(in the rows, 128 means zero)
Each path below is one point turned by a fixed rotation once a step. After each direction that follows a path, write how fast that rotation turns it, in deg/step (0 if it stays still).
Each turn is a multiple of 5 degrees from 10 to 175, or 0.
Each row of a path follows its step; steps can be skipped.

step 2: [136 136 121 121 131 128 137 129 138 126 122 126 125 135 126 132 134 129
 137 137 141 121 128 129 141 137 127 127 135 131 132 137 125 127 125 123
 119 139 129 125 137 127 128 138 128 119 119 120 127 131 140 139 127 124
 126 142 136 133 126]
step 4: [124 130 120 125 133 127 140 141 125 136 126 120 129 124 134 133 122 111
 128 133 124 131 135 127 124 132 131 141 131 125 117 124 126 138 127 134
 122 118 122 120 134 132 135 126 132 110 122 132 127 130 126 124 119 119
 117 130 121 125 128]
step 5: [115 122 121 128 126 140 141 130 131 133 125 131 119 127 133 130 128 132
 132 132 129 122 133 130 125 124 134 133 138 140 121 134 120 121 128 129
 118 133 142 133 131 129 135 128 119 120 133 125 126 121 125 136 121 111
 118 136 127 132 137]
step 6: [126 142 122 123 122 139 124 128 121 133 123 132 137 122 117 129 128 122
 134 137 130 130 120 135 138 130 145 135 134 128 126 143 125 121 125 135
 127 124 139 134 132 130 127 126 129 123 131 121 131 134 122 134 133 130
 118 133 137 141 122]
step 8: [121 132 122 119 132 123 138 137 125 122 128 114 125 129 121 136 116 138
 134 134 120 124 121 123 116 129 129 136 135 136 119 130 134 122 129 134
 115 123 139 121 137 124 122 132 133 121 130 128 122 127 130 134 128 124
 137 125 123 122 127]
step 10: [131 119 119 129 128 131 132 125 133 137 124 128 136 126 119 129 120 132
 131 134 129 119 127 135 143 136 126 136 135 130 135 122 117 124 122 122
 126 120 148 129 126 125 135 131 117 124 129 124 126 129 124 130 119 113
 118 135 134 127 130]
step 12: [123 133 127 139 129 113 132 130 134 125 123 121 112 129 128 132 137 127
 133 129 119 128 132 136 135 134 135 130 126 137 120 143 130 140 135 133
 114 122 135 126 131 133 129 129 130 116 125 117 123 121 132 138 127 121
 123 129 124 129 125]
step 13: [119 128 125 134 129 137 126 121 124 122 123 117 131 130 130 128 123 132
 140 124 125 125 118 131 134 134 134 130 136 129 124 129 126 122 126 130
 118 122 149 129 141 121 119 137 132 129 139 127 118 125 137 146 129 129
 132 134 130 126 127]
step 22: [136 137 124 128 136 123 130 125 127 137 120 120 120 128 128 134 128 118
 135 137 129 121 131 132 129 142 136 131 123 135 135 127 123 140 123 130
 130 116 134 125 118 121 138 119 129 113 122 135 129 129 120 127 122 118
 118 125 128 123 132]
step 23: [126 123 133 125 137 137 137 128 124 136 123 125 120 122 119 129 127 132
 121 124 117 123 128 129 131 134 129 141 127 142 128 131 136 127 128 140
 115 126 140 131 139 117 133 129 128 123 137 140 129 121 120 137 123 120
 125 131 122 130 130]
step 24: [123 136 127 128 131 138 127 119 129 121 129 120 129 119 125 125 126 127
 119 125 124 131 130 131 135 130 144 134 130 132 126 156 130 123 132 128
 118 125 127 122 132 126 127 122 136 127 122 122 120 128 133 131 117 126
 117 136 134 135 128]
Speeds:
[130 126 129 130 128 127 127 126 125 127 128 127 130 128 124 128 125 133
 126 128 125 127 127 129 126 128 130 131 128 127 128 130 128 129 127 128
 127 130 129 130 124 124 128 126 128 125 124 127 126 127 127 128 128 126
 128 126 128 128 127] | 25
[127 131 127 130 128 128 127 128 128 128 129 128 130 133 126 129 126 125
 128 128 130 129 126 130 128 127 128 130 124 128 126 129 129 128 126 130
 129 128 126 128 128 126 129 126 128 127 129 126 129 128 131 127 127 130
 125 124 127 128 132] | 140
[130 125 127 125 132 129 127 127 126 130 127 129 129 131 129 126 132 127
 132 127 128 127 128 127 127 129 130 127 131 128 127 126 129 128 128 128
 130 129 129 132 129 126 127 128 129 128 128 126 126 129 126 127 129 127
 125 127 127 127 131] | 85
[130 129 126 126 129 129 129 125 129 130 125 125 129 125 130 127 130 127
 126 126 127 129 129 128 126 131 129 128 127 124 126 130 127 129 130 129
 130 129 127 127 129 130 130 128 127 126 124 125 130 128 132 127 127 129
 128 128 128 130 127] | 145
[126 127 126 130 130 128 128 129 128 128 128 128 128 127 130 129 127 128
 128 124 131 128 127 126 127 128 128 128 127 128 126 126 130 129 127 130
 128 131 129 129 127 125 125 127 127 128 127 131 132 124 129 130 130 129
 125 133 130 127 126] | 175
[128 127 125 127 128 126 131 128 129 126 126 124 131 126 128 127 129 129
 129 129 129 125 127 130 128 124 129 127 128 130 128 127 127 131 129 129
 131 125 125 127 126 127 126 125 127 127 129 129 129 129 127 125 128 128
 129 129 125 127 128] | 100

step 0: [136 137 128 128 135 126 121 128 134 132 128 138 137 123 115 132 141 123
 121 127 141 124 130 135 134 133 131 128 128 130 130 132 130 124 118 131
 139 126 134 128 136 134 133 119 134 112 130 126 121 124 125 117 139 123
 129 119 125 118 131]
step 1: [137 125 134 138 136 127 132 128 125 119 130 130 122 116 135 122 127 131
 137 127 128 113 136 117 131 125 125 128 118 137 124 120 119 138 127 119
 126 126 125 132 143 131 114 126 121 132 132 123 135 132 122 131 133 131
 130 133 120 119 131]
step 4: [131 133 128 122 141 125 129 133 119 122 142 129 123 127 144 130 125 129
 135 123 124 127 126 133 132 134 128 125 124 128 137 128 140 122 123 122
 124 117 126 123 134 121 128 141 131 130 129 129 127 136 131 139 139 128
 135 132 144 119 125]
step 5: [122 119 120 135 124 128 128 134 130 129 119 127 130 127 117 130 127 124
 119 113 130 126 129 127 118 134 140 118 132 135 121 113 133 129 124 124
 125 123 134 134 133 122 120 123 131 122 128 133 118 127 119 132 119 126
 129 125 141 137 117]
step 11: [131 139 123 125 128 127 134 130 126 122 120 119 125 115 123 121 127 133
 119 131 128 114 135 132 125 124 114 119 138 145 129 121 129 134 134 135
 125 128 130 123 129 134 126 126 136 127 124 136 130 126 122 122 138 119
 132 116 133 124 127]
step 14: [127 132 118 114 134 135 135 137 139 116 126 129 121 121 121 124 124 116
 120 128 133 120 136 123 124 138 129 133 132 130 133 122 137 119 123 128
 131 119 132 126 129 131 130 132 114 129 129 126 117 125 123 136 132 134
 131 126 130 140 126]
step 15: [131 130 131 134 122 125 130 129 123 128 123 120 138 134 135 128 126 129
 120 115 130 124 122 143 131 127 128 135 128 123 127 132 123 121 114 114
 134 127 130 136 145 131 115 119 134 138 129 123 121 133 134 134 134 129
 126 128 137 127 129]
step 16: [130 125 125 119 134 121 135 140 130 122 131 136 113 125 135 128 141 127
 132 125 126 131 129 118 133 136 132 121 126 126 125 125 136 126 123 127
 124 124 140 131 121 134 117 126 122 132 132 142 123 132 124 123 128 113
 128 136 139 125 132]
step 17: [122 131 127 124 133 130 118 125 122 140 114 125 132 127 125 137 127 122
 133 122 132 120 132 125 123 135 128 130 126 133 135 127 131 123 124 136
 135 131 124 123 147 129 120 121 130 127 135 126 111 127 119 120 134 132
 119 122 134 125 115]
step 19: [143 123 129 122 132 125 122 130 127 135 126 128 119 121 138 130 132 125
 121 127 131 132 131 125 127 129 125 123 124 141 120 112 134 119 135 137
 125 126 119 122 136 123 117 125 131 127 117 138 128 124 126 125 140 125
 122 114 125 121 129]
step 20: [116 136 126 122 138 124 131 126 128 130 132 124 125 123 130 123 115 125
 126 137 127 123 136 135 120 124 126 134 131 142 132 125 122 135 113 115
 119 137 126 134 132 129 127 124 130 108 131 123 123 130 120 123 129 122
 129 128 127 133 126]
Speeds:
[132 125 127 127 126 127 129 127 129 130 131 129 130 129 130 130 130 128
 128 127 130 129 130 132 132 125 127 128 126 126 126 131 129 128 128 128
 127 126 128 129 129 129 127 129 128 128 128 129 128 126 125 129 128 127
 129 130 125 127 128] | 120
[130 129 126 124 128 130 127 128 127 127 126 129 129 125 126 128 126 129
 129 129 127 125 127 132 127 129 130 130 129 127 129 131 129 125 130 128
 128 130 129 128 126 125 130 126 127 130 132 128 130 128 125 126 128 131
 127 128 128 127 128] | 100
[126 130 124 128 124 130 126 124 129 126 127 130 130 128 129 125 129 128
 126 129 128 128 128 128 127 130 126 131 126 130 127 130 130 130 130 127
 129 127 128 127 130 129 129 127 129 127 128 128 127 126 127 129 128 126
 126 130 130 130 126] | 120
[130 129 128 129 126 124 129 131 127 127 129 130 126 126 130 126 128 129
 133 129 128 126 126 126 129 127 126 129 132 129 129 129 127 127 130 127
 129 125 128 125 127 130 128 129 126 128 126 130 128 126 125 128 127 130
 127 128 130 129 129] | 145
[128 129 129 129 129 128 125 125 130 128 128 127 127 123 127 127 128 128
 128 133 131 128 127 129 133 127 128 127 127 130 129 127 128 131 128 126
 126 128 126 128 127 128 125 129 128 126 128 129 130 129 129 128 129 129
 126 125 127 126 125] | 40
[129 130 127 126 126 130 129 128 129 128 128 126 130 128 124 130 130 132
 127 129 127 127 128 124 126 127 126 127 130 127 129 130 130 127 126 125
 129 125 129 128 128 133 126 129 127 129 129 129 130 129 130 128 129 128
 129 128 124 128 128] | 25
